128 stands for zero in the data rows.
Here is a table of points, one per row:
[165 126 132 127 147  97 140  91  99 100 169 114 145 115 108 140 172 158
 155 107 118 107 101 105 157 154 120 122 178 159 114 181]
[157  93 128  57 193 152  93  90 133 107 177  76 211 233  77  84 150  80
 191  71 122 123 133 157 106  88 191  58 198 227  95 136]
[152 180 128 166 107  92 136 109 120  99 129 168 110 107 149 113 156 174
  96 146 134 106 102  99 160 161 111 157 130 102 106 169]
[141 102 132 144 192 206  73 137 214 130 104  82 150 124  83 135  90 129
  94  86   2  98 203 218  65 105 207 103 103 146 116  98]
[160 140 125 139 126 111 127 105 111  99 140 123 126 108 115 123 155 158
 110 116 143 109 113 121 153 159 131 137 141 130 100 168]
[ 89 128 125 126 106 151 133 175 144 188  72 137  95 103 174 122  83 117
 105 184 124 194 166 151  81  96 104 165  92 101 141 107]
[100  98 125 126 189 214  65 157 228 194  82  93 103 117 102 159  71 110
  99 119  82 160 208 206  64  88 164 114  93 108 131  95]
[130 108 125 102 131 115 122 108 114 103 145 113 149 127 103 160 139 125
 154 111 121 129 119 120 140 137 124 115 144 131 118 142]
[120 147 130 155  98  93 155 112 101 109 141 171 111 107 158 124 147 155
 135 148 118 123  93  92 159 159  92 154 125 108 145 139]
[124 111 130 111 125 111 152 107  96 107 161 124 145 130 115 161 144 118
 170 114 109 128 104 105 148 153 110 111 147 139 139 133]
[ 99  94 124 115 112 110 174 153  93 137 148 135 128 143 129 180 124  79
 157 129 107 128 103  97 148  79 107 104 123 121 176 117]
[108 119 131 123 103 117 133 143 112 126 120 141 108 115 138 139 115 123
 130 140 123 146 108 117 143 150 108 143 108 103 139 118]
[ 88  93 131  79 133 166 134 192 156 200 101 108 108 143 117 177  98  68
 124 129 106 195 139 155  86  69 129  95  94 117 152 105]
[171 179 128 159 116 102 125 101 122  91 132 140 123 113 135 114 167 174
  91 123 156  94 114 116 156 158 137 145 151 120  94 174]
[126 209 132 184  84 101 142 124 121  99 109 200  96 101 179 115 135 168
  94 167 147 106 102 102 155 163 106 175 115  95 117 158]
[ 98 184 131 166  80 115 139 152 135 139  82 176  95 102 197 113  90 148
  96 195 167 149 139 118 149 157  91 176  92  95 137 110]
[129 123 127 127 129 148  96 137 142 122 108 112 116 113 111 140 110 135
 102 114 175 121 164 146  91 126 145 130 103 114 109 120]
[114 140 131 138 106 115 136 141 122 124 104 153  99 107 146 122 116 134
 117 148 135 142 120 115 151 153 102 152 108 100 130 126]
[170 102 133  77 184 114 113  73  99  99 188  84 188 181  80  89 170 110
 204  73 115 106 117 131 134 122 160  76 204 214  97 171]
[ 93 161 136 158  78 121 138 161 129 159  85 166 100 107 187 117  92 133
  94 185 149 164 128 123 141 154  95 181  93  97 143 107]
[137 147 129 155 113 128 102 130 152 115 102 129 108 111 128 119 100 146
  97 132 195 106 169 142 104 148 144 143 111 104  98 123]
[137 140 127 143 113  96 148 103 104  99 150 147 122 110 136 126 159 154
 138 129 119 117  98  99 161 165 103 146 144 113 128 153]
[168 148 125 140 134 100 135  88 104  92 161 128 134 113 122 128 173 165
 138 107 119 104  94 108 159 165 116 137 173 146 102 183]
[151 140 131 147 138  98 147  83  93  94 172 132 139 108 130 123 178 154
 160 123 111 108  93  93 160 158 100 128 171 142 127 172]
[200 212 130 184 127  92 148  93 121  89 146 162 119 108 148 110 192 194
  90 128 142  90  93  96 159 166 133 150 159 126  91 207]
[118 100 130 123 146 102 166  82  80 107 185 125 165 157 116 182 163 109
 197 107 106 112  97  88 157 157 108  97 174 157 169 132]
[108 116 134 159 106 100 197 114  82 115 173 172 123 118 153 150 145 117
 177 143 105 106  83  77 163 161  88 134 138 120 198 120]
[119 100 127  81 137 119 133 118 105 120 160 103 167 163  98 175 138  96
 169 102 107 143 115 124 141  91 131  85 152 149 133 122]
[106 130 123 131 103 133 126 151 129 137  95 142  91 109 145 126 104 132
 108 153 150 151 140 130 121 141 108 153 101 100 126 115]
[164  93 129  98 184 166  79 114 162 107 139  73 189 170  76  63 137 118
 136  72 182 102 160 189  87 107 187  86 154 197  97  94]
[101 151 128 165 118 161  96 154 171 162  67 118  92 106 157 113  73 131
  89 171 121 140 200 163  70 127 139 173  92  94 120 112]
[106 114 128 136 132 161  98 151 164 161  83 116  93 110 128 129  83 123
  99 146 127 150 184 162  71 102 132 148  94 100 121 109]
[116 181 129 174  92 123 115 138 147 122  89 155  90 109 159 119  95 148
  91 168 199 117 162 131 131 150 127 167  98  92 107 128]
[107  93 126  52 187 181  93 156 180 168 136  77 206 243  84  62 113  55
 144  76 110 173 138 168  94  68 192  50 118 162 121 115]
[177 191 133 172 125  93 142  95 113  87 139 153 116 106 138 120 176 180
  96 124 139  90  95 103 167 159 123 154 160 120  95 197]
[189 168 132 154 142  94 130  88 105  85 156 130 125 107 122 117 178 178
  96 119 129  96 104 106 157 161 135 135 175 143  91 198]
[114 141 128 144  96 114 131 137 118 123 115 155  99 111 152 127 111 140
 108 151 142 137 112 116 153 154 111 158 107 101 128 122]
[128 120 128 123 122 138 101 133 137 122 106 116 114 113 121 135 111 133
 106 122 165 123 154 144 103 131 140 132 112 114 108 132]
[191 127 126 151 148 129 100 106 136  96 131  89 146 115  94 135 158 158
  94  92 193  83 160 159 108 141 178 116 157 162  86  81]
[171 121 121 121 142 111 110 102 117  98 142 103 148 116 102 139 163 151
 118 101 139 102 123 133 138 152 145 123 162 156  92 150]
[171 190 126 168 115 100 141 100 123  96 136 165 116 110 150 121 173 181
  93 133 137  93 101 104 165 160 121 154 150 106  96 191]
[117 128 131 137 105 103 155 116  95 107 150 153 127 110 148 136 146 139
 158 136 112 126  92  96 156 157  93 134 137 118 153 127]
[122  96 134  86 183 188  70 135 187 139 121  79 187 196  81  85 111  89
 141  80 120 130 160 186  82  87 194  76 119 164 114  88]
[ 84 129 129 141  93 142 152 175 142 204  71 144  91 104 193 117  85 113
 104 205 122 201 147 140  95 101  81 181  89  99 160 103]
[104 162 127 149  85 113 125 142 128 129  99 163  87 101 173 117 102 146
  99 168 152 138 132 119 151 154 110 164  95  95 133 123]
[107 103 133 109 115 123 137 138 111 128 133 125 122 129 121 165 121 106
 149 122 118 150 109 120 135 102 112 119 121 120 143 117]
[190  98 134  76 198 134 103  70 112  96 182  75 184 181  79  64 178 127
 198  75 123  97 125 149 119 124 176  79 209 230  88 108]
[118  92 131  70 159 160 101 136 146 142 132  89 178 183  87  53 116  92
 150  91 126 147 137 157  93  84 167  82 120 151 118 122]
[124  99 131  95 149 106 153  97  89 114 183 102 179 177 103 178 159  90
 196  98 104 123 105 103 144 115 135  82 174 164 149 134]
[115  96 123  83 183 199  80 148 198 160 108  84 168 171  82  46  96  92
 131  88  84 147 173 188  77  84 183  77 100 138 120  99]
[101 100 133  98 153 177  95 158 178 170  99 102 106 124 111 169  90 107
 121 120 102 170 171 169  74  84 142 114  93 106 125 107]
[ 84 112 126 138  85 125 166 182 112 176 102 157  90 107 174 126 100 109
 117 176 115 176 107 120 149  98  73 162  96 112 179 104]
[ 91  98 124 137  91 109 205 181  95 153 140 172  97 122 167 162 113  83
 150 161 102  48  91  91 161  85  80 136 110 112 228  97]
[ 89 108 125 125  98 132 157 177 108 165 112 148  95 112 157 149  98 105
 131 162 119 167 111 115 145  97  89 148 100 107 168 107]
[106 118 126 165 110  91 212 100  80 107 182 191 118 120 160 140 153 127
 180 144 103  80  82  69 166 163  75 137 142 120 222 113]
[ 97  93 133  87 139 168 113 169 161 178 108 101 122 140 105 174 101  87
 126 118 119 184 144 152  83  74 135 108  97 115 137 108]
[158 133 127 144 134 130  96 121 141 106 119 102 130 111 111 131 130 148
  94 104 198  94 159 148 111 140 159 131 128 131  90  61]
[ 85  95 125 107 110 143 175 201 127 194 109 129  97 122 145 182 103  66
 127 147 114 157 113 128 125  71 105 126  96 118 184 101]
Along one direction, these points spread out more than along any other. Take the direction at right angles to it along which they spread out most. Go by this last direction. How far along it is each point below, from 0 to 99? The average is 50, and the first point in the table lies past the average. One standard deviation of the points above along it is 16.
[171 179 128 159 116 102 125 101 122  91 132 140 123 113 135 114 167 174
  91 123 156  94 114 116 156 158 137 145 151 120  94 174] : 63
[114 140 131 138 106 115 136 141 122 124 104 153  99 107 146 122 116 134
 117 148 135 142 120 115 151 153 102 152 108 100 130 126] : 44
[108 119 131 123 103 117 133 143 112 126 120 141 108 115 138 139 115 123
 130 140 123 146 108 117 143 150 108 143 108 103 139 118] : 45
[165 126 132 127 147  97 140  91  99 100 169 114 145 115 108 140 172 158
 155 107 118 107 101 105 157 154 120 122 178 159 114 181] : 72
[171 190 126 168 115 100 141 100 123  96 136 165 116 110 150 121 173 181
  93 133 137  93 101 104 165 160 121 154 150 106  96 191] : 63
[137 140 127 143 113  96 148 103 104  99 150 147 122 110 136 126 159 154
 138 129 119 117  98  99 161 165 103 146 144 113 128 153] : 61
[ 89 128 125 126 106 151 133 175 144 188  72 137  95 103 174 122  83 117
 105 184 124 194 166 151  81  96 104 165  92 101 141 107] : 22
[128 120 128 123 122 138 101 133 137 122 106 116 114 113 121 135 111 133
 106 122 165 123 154 144 103 131 140 132 112 114 108 132] : 44
[ 98 184 131 166  80 115 139 152 135 139  82 176  95 102 197 113  90 148
  96 195 167 149 139 118 149 157  91 176  92  95 137 110] : 33
